One turning vector, and how many ticks it has turned:
The counts run from 0 to 307.
[ 92 109  98 143 163 119 132  95 122 133 116 143 136 130 141 135 177 155
 109 128  91  85 108 146  92 104 146 123  85 141 167 136 120 169 121 133
 110 113 154 101  90 100 119  89 151 191 198 117 141 149 128 146 192 121
 142 122 113 128 111 189 102 165 121] -> 126
[117 101 118 135 153 189 137 114 102 101 145 104  87 136 104 124 116 125
 139 115 151 143 115 107  99 110 123 126  61 128 109 116 142 152  80 171
  96  87 107 131 161 125 153 109  89  83 148 129 153 117 118 116 113 157
 176 109 165 176 132 160 129  81 108] -> 223
[ 83 108  96 183 112 109 139  96 150 152 120 113 115 131  68 166 161 114
 122 110  93 102 108  87 122 126 126 144  79 164 123 119 123 160 133 166
 157 150 146 116 101 111 113 140 132 185 164 100 119 157 129 155 159 106
 101 124 170  42 102 179  85 140 127] -> 121
[137 115  84 151 111 121 129  64 134 129 101 153 119 154 131 170 122 113
 161 139 111 103 176 143 146 138 104 150  94 171 171 104  62 113 105 149
 129 144 140 160  72 139 106  98  94 148 108 122 140 157 101 136 131 137
 119 122 108  76 136 170 101 138 109] -> 110
[110  75 122 150 116 138 143 146 119 132 139 174 147 117 133 128  99 121
 160 156 140 161 123 150 147 162 123 163  83 140 132 114 119 146 137 101
  94 126 131 171 109 142  95 135 110 163 158  76 103 175 130 115 153 148
  64 139 142 148 116 206  84 152 124] -> 88
[143  97 147 145 107 133 156 124 132 176 116 131 114 103 126 172 143 133
 107 142 145  95 127  79 132 133 104 116  91 117 169  94 115 110  98 179
 132 129 125 132 102  98 125  75 119 124 177 112 113 135 151 142 138  83
  84  90 102 150  98 153 200 134 147] -> 143
[ 94 113  96 153 130  87 146  60 159 106 113 181 110 129 137 132  99 134
 134 131  96 141 145 160 137 113 124 138 131 190 160 112  82 130 127 152
 132 166 127 155 119 172 118 130 122 166  98 136 104 149 102 133 144 129
 153 131 146  75 143 201 113 141 114] -> 102
[ 89 110  92 153 126  82 159  81 131  96 128 161 134 118 138 128 109 110
 132 102  95 132 151 142 109 112 181  71  93 166 127  89 131 122 161 146
 126 164 151 152 132 136 132 133 118 170 135 139  95 152  99  82 163 127
 153 163 167  94 104 181 102 132 170] -> 278
[113 121 161 152 146 107 153 128 136 168 112 114 112 115 126 188 185 118
  99 128 146 133 105  61 132 139 125 100  88 130 159 109 119 109 134 133
 157 142 123 129  88  86 119  94 160 145 176  94 100 133 166 156 157 106
  60 112 173  99 118 152 167 165 147] -> 147
[110 148 131 146 131 112 170  76 109 154 132 145 111 138  94 172 176 130
 117 111 151 138 129  99 141 117 115 123  74 189 181 104 117 124 140 168
 156 134 128 151  92 142 111  91 131 110 159 115 111 105 143 147 142  87
  83 104 125 111 157 155 170 158 147] -> 140
[114 113 129 131  83 109 130 123  92 124 118 197 120 111 141 169  95 109
 165 143 145 214 166 121 149 134 143 112 100 164 135  83 100  90 149 149
 100 159 125 142 112 146  97 126  90 131 129 114 122 164 104  82 115 137
  93 123 159 113 113 185 124 124 138] -> 259
[116 108 114 125 131 135 145 130 100  91 128 113 172 126 154 153 102 115
 159 128 127 135 122 115 107 135 131  62  87 158 152  83 156  74 132  76
 102 116 152  91  97 171 148  88 118 114 149 168 105 141 102 114 143 150
 154 151 180 130 161 150 155 122 136] -> 16
[145 112  69 130 109 178 153 150 125 107 120 146 150 141 126 153  93 169
 170 112 121 133 108 135 139  90  68 111 104 157 174 118 128  70 100 112
 102  95 108  88 101 167 156 116 105  88 135 162 119 113  92 103 118 176
 157 129 141 113 150 134 137 115  81] -> 195
[148 100 119 180 118 165 132 172 151 149 140 114 119 119  97 173 123 107
 155 100 109 130 124 115  90 135  95  93 114  88 104  90 148 117 102 188
 143 116 130  93  92 130 206  99 130 171 135 145  85 142  85 104 133 143
 122 125 156 126 125 129 122  89 127] -> 32
[107 101 111 157 120 151 162 133 111 156 137 110 160 126 115 143 138  97
 141  95 109  99  98 104 116 153 130  96  75 128 103  81 149 158 121 154
 127 104 170 148  75  98 143  99 100 192 159 120 121 158 133 139 184  99
 101 138 153 132  98 171 118 146 156] -> 296
[128 105 152 159 145 121 148 103 148 110 123 197  76 108 153 132 121 133
 130 134  91 214 168 138 104 128 138 118 131 135 123 127 111 101 124 168
  95 184  91 123 157 146 172 123 118 123  94 112 129 140 125  92 123 148
 144 102 178 133 108 148 132 111 123] -> 247
[107  82 103 172 148 170 158 124 111 109 129 120 111 137 153  94 106 134
 143  69 114 165 111 135  80 135 162 110  86 127  99  72 151 115 102 162
 130 106 112 139 135 140 161  99 112  86 124 169 124 103 107 111 133 128
 174 129 191 134 161 127 149 118 136] -> 43
[132 132 126 133 140 111 169  60 143 154  81 157 106 151 138 135 148 139
 113 142 108 100 142 113 121 103 146 115  96 167 173  94  96  91 110 192
 127 148 117 131  79 129 118  79 127 122 139 129 122 115 143 140 121  95
 138 108 112 108 130 135 174 143 136] -> 136
[104 133 165 155 157 147 135 148 143 162 114 171 118 116 113 152 139 115
 138 140 140 158 128  98  91 114 127 113 108 133  71 144 103 176  88 195
  89 115 102 115 137  96 148 121 113 154 146  96 138 162 160 105  95 165
  94 107 160 162 135 176 124  88 114] -> 236
[147 117 109 144  93 129 140 169 106 142 128 109 151 142 103 165  99  92
 177 112 141 141 110 109 109 134 105  89  92 130 118  72 141  51 105 134
 119 113 132 103  68 144 155  82 114 120 138 163  66 150  96  82 125 131
 129 149 188 137 141 145 133 118 137] -> 24
[108  91 145 104 110 113 123 126  97 111 141 154 122 112 129 171 108 107
 134 128 153 196 135 110 135 139 136 104  97 162 107  81 128  92 134 134
  83 157 135 155 113 119 104 132  88 131 137  86 105 150 117 101 134 132
 110 130 185 146 110 214 116 116 142] -> 258
[137 133 110 157 112 139 139 148 109 111 142 154 181  88 172 182 113 128
 138 130 123 127 158 106 100 114 111  51 116 109 154 121 133 142 146  81
 111 113 120  71 115 134 174 113 140 147 155 148 133 151 102 125 172 182
 129 123 122 141 107 121 131 114 114] -> 7
[171 172 147 124 110 145 169 109 132 133 140 149 134 111 132 155  91 130
 155 162 146 112 137  92 147 131 102  90 104 139 204 108 124 111 104 123
 126 118  95 132 106 168 158  95 108 111 157 151 116 125 163 116 122 133
  81 131 116 145 153 132 204 123 149] -> 170
[152 124 115 184 109 152 188 117 157 166 141 170 131 129 145 148 163 161
 114 120 121 126 157  94 143 128 111 116  89 143 175 132 115 115 120 123
 162 115  99 123 112 133 133 113 128 135 152  87 128 116 156 161 143 115
  76  93 111  93  96  97 140 176 130] -> 149
[129 102  99 189 142 156 154 134 167 116 133 145 117 147 177 142 146 141
 136  93  97 168 160 153  67 154 131 100 102 109 108 129 122 118 102 127
 152 111 109  98 106 137 177  87 127 121  90 170 127 113 105 141 156 164
 142 104 152 134 147  95 119 140  78] -> 38
[120 128 129 155 138 143 146 114  98  87 178 141 194 101 174 158  95 129
 154 139 126 135 160 102  95 144 138  60 124 131 140 129 153 158 127  60
 117  98 133  94 106 163 192 105 130 130 151 153 121 141 128 144 159 160
 127 129 157 159 130 143 137 133 125] -> 8
[106 117  92 125 145 117 164  70 118  97 111 144 139 120 144 101 120 135
 152 138 133 101 139 129 132 134 144 136  60 186 158  95  89 155 138 118
 115 107 153 200 114 138  98 120  90 148 117 126 135 137 128 121 148 135
 132 172 124 102 122 205 100 165 130] -> 107
[122 106 164 179 119 153 163  97 128 158 138 133 120  94 117 164 151 137
 124 119 120  96 137  59 122 134 136  85  98 105 181 129 152 164 131 159
 143 121 112 101 140 101 164 117 140 170 200  98 133 140 162 147 164 105
  57 107 115 137 106 134 179 109 143] -> 151
[116 117 126  84 124 137 144 126 101 106 150 165 125 115 145 164 126 105
 126 119 154 171 141 119 128 140 116  83  86 171 111 120 129 135 130 118
  78 114 132 179 155 117 102 138  76 127 119  81 137 137 117 114 120 156
 120 140 174 143 106 214 113 126 139] -> 257
[140 124  87 149 138 144 125 101 127 157 103 137 160 140 122 158 163 122
 146 157  89  94 157 117 129 118 121 131 103 163 135 125  79 166 101 153
 116 116 162 113  58 108 116  97 116 200 157 101 154 171 130 160 155 133
  89 115 104 104 119 164  94 159  96] -> 118
[122 143 125 165 167 167 133 148 158 124 136 124 111 145 105 157 149 133
 141 125 123 112 140 106  70 109 127 118  82 125 104 170 100 169  94 148
 140  66 103  94 120 121 185 116 140 141 120 145 120 130 132 120 129 185
 114 137 163 123 156 135  88 111  93] -> 210
[138 162 143 147 153 149 193 104 131 192 129 139 170 115 154 142 169 143
 105 129 139  97 137  70 139 128 116 107  88 171 150 118  88 173 119 152
 150  75 120 147  94 117 137  90 123 133 152 110 137 111 163 149 136 136
  76 108 116 117 126 147 185 180 126] -> 145
[ 93 111 138 168 114 134 209 114 154 153 129 145 141  90 164 122 145 150
  82 135  92 101 107  66 133 140 128 102 125 124 146 120 137 142 125 103
 152 135  90 143 135 117 138 121 151 123 161 118 126 120 186 157 154 100
 116 114 181 117 113 129 190 164 150] -> 154
[ 71  80 107 139 108 162 145 139 106 141 129 134 102 154 109 166 148  93
 139  73 147 181 117 153 115 119 133 120  63 136 101 125 147 108  98 143
 123  79 119 127 128 130 100 111 103  88 126 146 133 108  95 135 137 160
 119 130 180 130 177 158 127 113  96] -> 49
[113  90 120 136 142 116 168  83 131 153  97 130  89 141 151 141 137 129
 102 133 105  96 111 119 116 113 128 119  85 146 164  90 113  80 103 160
 120 152 133 134  74 118 109  56 144 114 171 121 104 126 139 143 150  84
 158  98 118 123 120 157 189 150 134] -> 135
[123 116 101 127 139 128 129  80  95 129 120 105 118 124  76 169 135 115
 146 126 134 103 122 102 150 122  92 129  93 170 142  80 100 150 137 188
 126 135 164 166  77 121 112 116 111 183 153 107 128 154 127 142 145  96
 104 138 126 101 129 211 110 131 131] -> 113
[114 131 105 164 150 130 158  32 114 123 130 128 108 128  95 131 159 152
 121 107  80 104 120 119 108 111 134 111  89 187 196 103 141 158 123 190
 126 126 134 132 121 164 164  95 136 136 161 115 142  96 130 142 143  86
 143  99 102 132 132 158 155 142 162] -> 132
[135  74 133 138 121 160 131  97 128 111 109 163  66 126 131 133  95 108
 172 117 147 161 161 113 152 151 149 108 107 129 163 101 136 117 103 184
  87 141  96 183 175 134 112 155  69 129 107 115 142 153 135  98 117 147
 112 159 140 146 122 181 147  88 121] -> 78
[132  87  59 139 123 135 171  80 173 107 122 189 101 119 146 120 109 144
 135 124  92 107 138 148 130 127 114 138 102 180 155 116 101 107 116 138
 111 141 125 182 141 135 136 123  89 145  93 120 128 132  99 120 139 137
 172 141 136  76  85 193  84 145 106] -> 103
[ 91 114  80 105 118 102 135  72 127 123 140 142 125 128 123 200 134 116
 128 103 125 101 170 157 129 108 137  86  76 174 119 124 124 147 132 130
 109 116 164 152 105 111 132 125  81 169  98 127 113 134  78 142 165 146
 151 159 142 102 146 214  99 136 130] -> 283
[141 137  97 137 110 159 137 172 158 139 125 115 126 153  71 183 117 117
 167 136 149 100 131  99 119 109  76 110  99 139 125 130 110 110  85 160
 126  87 105  89 109 133 166 125  95 125 121 165 114 149 123 109  93 176
 121 132 161 106 163 137 115  80  87] -> 202
[134 115 109 149 140 145 145 202 145 143 115 125 138 149 130 136 121 129
 149 141 140 117  95 101  86 126 110 146  87 102  98 117  95 103  86 125
 119  84 115  84  72 114 156  90 144 114 155 161  78 154 127 102 139 169
 134 130 175 125 133 137 118 124  94] -> 207
[105 106 135 187 142 146 173 148 187 165 111 201 106 125 161 106 134 134
 136 129 100 185 143 164 102 137 143 137 135 111 103 139  89 151 105 178
 115 126  83 130 136 137 145 128 123 142  86 143 123 141 141  87 124 179
  96 121 157 141 133 132 130 140  85] -> 64
